[[136, 146, 144, 131, 146, 105],
 [130, 126, 130, 123, 129, 134],
 [129, 128, 126, 125, 125, 131]]	131

[122, 152, 137, 148, 144]	137

[[118, 119, 138, 157],
 [134, 114, 137, 157],
 [132, 116, 125, 154]]	119

[136, 141, 140, 125, 138, 144, 154]	138

[103, 129, 154, 131, 144, 126, 109]	144

[150, 128, 126, 131, 145]	126

[99, 109, 121, 149]	109

[121, 125, 142, 127, 101, 140]	127
---
[139, 99, 143, 140, 117]	143, 140
[146, 124, 145, 151]	151, 146
[[140, 136, 124, 112, 134, 123, 133], [116, 131, 122, 131, 135, 128, 101], [126, 133, 139, 118, 130, 141, 127]]	141, 140
[[117, 126, 122, 124, 153], [110, 137, 126, 123, 112]]	153, 137
[155, 133, 131, 111, 138, 146, 121]	155, 146
[[131, 124, 136, 130, 137, 126], [131, 126, 130, 136, 135, 121], [120, 157, 136, 136, 128, 139]]	157, 139
---
[[116 131 118 139 117]
 [132 131 102 112 127]] --> 116, 127

[[139 100 125 127]
 [118 108 130 120]] --> 139, 120

[141 155 115 151 122 147] --> 141, 147

[[121 156 129 117 116 132]
 [123 156 128 121 118 131]
 [126 156 130 120 123 131]] --> 121, 131

[148 123 140 153] --> 148, 153

[128 144 100 118 120 140 137] --> 128, 137
---
129  118  124  126  148  131  120
126  148  135  130   98  123  144
127  129  130  129  131  128  129
-> 129

112  134  106  131  144  126  139
126  140  118  150  157  114  125
128  133  146  142  118  142  110
-> 133

131  136  105  111  138  112
144  117  125  143  133  144
145  122   99  121  132  124
-> 122

118  146  130  125  149
128  150  109  143  141
127  123  128  122  129
-> 123

135  119  136  135  118  111  135
123  104  120  133  137  117  142
121  118  109  130  127  127  140
-> 118

116  112  130  142  113  135  136
116  104  114  100  152  130  120
130  100  141  123  118  145  130
-> 100
---
104	121	144	122
128	121	139	109
123	119	135	110
result: 121

117	123	130	121	124	121	142
118	114	120	117	108	104	133
result: 108

134	158	118	126	120
123	131	98	112	129
133	142	117	120	127
result: 98

141	116	117	134	114	116
113	134	146	105	125	113
result: 105

139	125	101	108	123
129	132	149	115	145
result: 149

127	121	123	139	99	114
130	127	130	134	113	125
128	128	128	128	127	128
result: 134

127	116	140	127	126	127
150	122	125	128	129	128
128	123	155	134	116	130
result: 128

100	131	154	135
100	119	122	118
result: 119

134	125	109	126
155	121	137	155
149	123	125	107
result: 121
---
[[142 131 118 127 143 120 131]
 [130 143 148 117 155 135 122]
 [104 156 155 101 114 112 113]] value 135

[[127 124 124 121 118 118]
 [149 124 122 139 135 123]
 [136 127 125 121 126 126]] value 135

[[143 131 146 109 113 134 126]
 [142 140 146 118 131 135 132]
 [149 126 142 105 104 134 120]] value 135

[[114 114 102 129 123 141]
 [135 128 136 138 137 131]
 [114 115 107 121 116 124]] value 137

[[121 132 145 144 154 132 116]
 [123 131 126 123 134 122 140]
 [103 134 126 126 113 136 123]] value 122

[[100 138 143 133 135 118]
 [114 148 126 122 152 141]
 [116 122 151 112 136 117]] value 152

[[112 107 141 131 104 124 125]
 [136 126 132 138 123 131 140]
 [102 132 137 126 106 112 129]] value 131

[[143 135 122 139 132]
 [112 118 143 144 118]
 [121 104  99 114 105]] value 144

[[123 131 136 128]
 [130 132 127 115]
 [120 122 124 153]] value 127
---
[[137 116 142 128]
 [135 125 154 126]
 [136 120 152 122]] out 142

[[128 129 150 134 130 103]
 [143 150 102 106 115 130]
 [117 149 142 153 123 105]] out 130

[[103 127 107 132]
 [129 114 132 124]
 [125 123 114 124]] out 107

[[121 133 148 118]
 [121 123 135 127]
 [137 135 106 147]] out 148

[[136 130 138 130]
 [136 125 107 133]
 [125 131 154 130]] out 138

[[115 148 123 137]
 [123 132 130 108]
 [122 119 150 125]] out 123

[[118 130 117 125]
 [125 119 124 153]
 [147 124 145 129]] out 117

[[132 134 116 125]
 [141 129 134 118]
 [116 150 126 123]] out 116
---
[[139, 121, 100, 122, 101, 115, 148], [150, 110, 149, 129, 150, 123, 141]] 150
[[128, 129, 130, 129, 129, 130], [127, 132, 135, 129, 129, 133], [126, 139, 149, 132, 132, 145]] 127
[[120, 143, 119, 144, 128, 105, 121], [142, 110, 140, 123, 126, 131, 141], [115, 149, 121, 128, 132, 131, 115]] 142
[[127, 116, 135, 127], [140, 154, 119, 118], [129, 134, 125, 115]] 140
[[124, 147, 111, 119], [127, 150, 110, 115], [113, 119, 139, 137]] 127
[[128, 128, 139, 155], [128, 129, 146, 150], [128, 128, 135, 156]] 128
[[154, 112, 103, 111], [141, 107, 108, 151]] 141
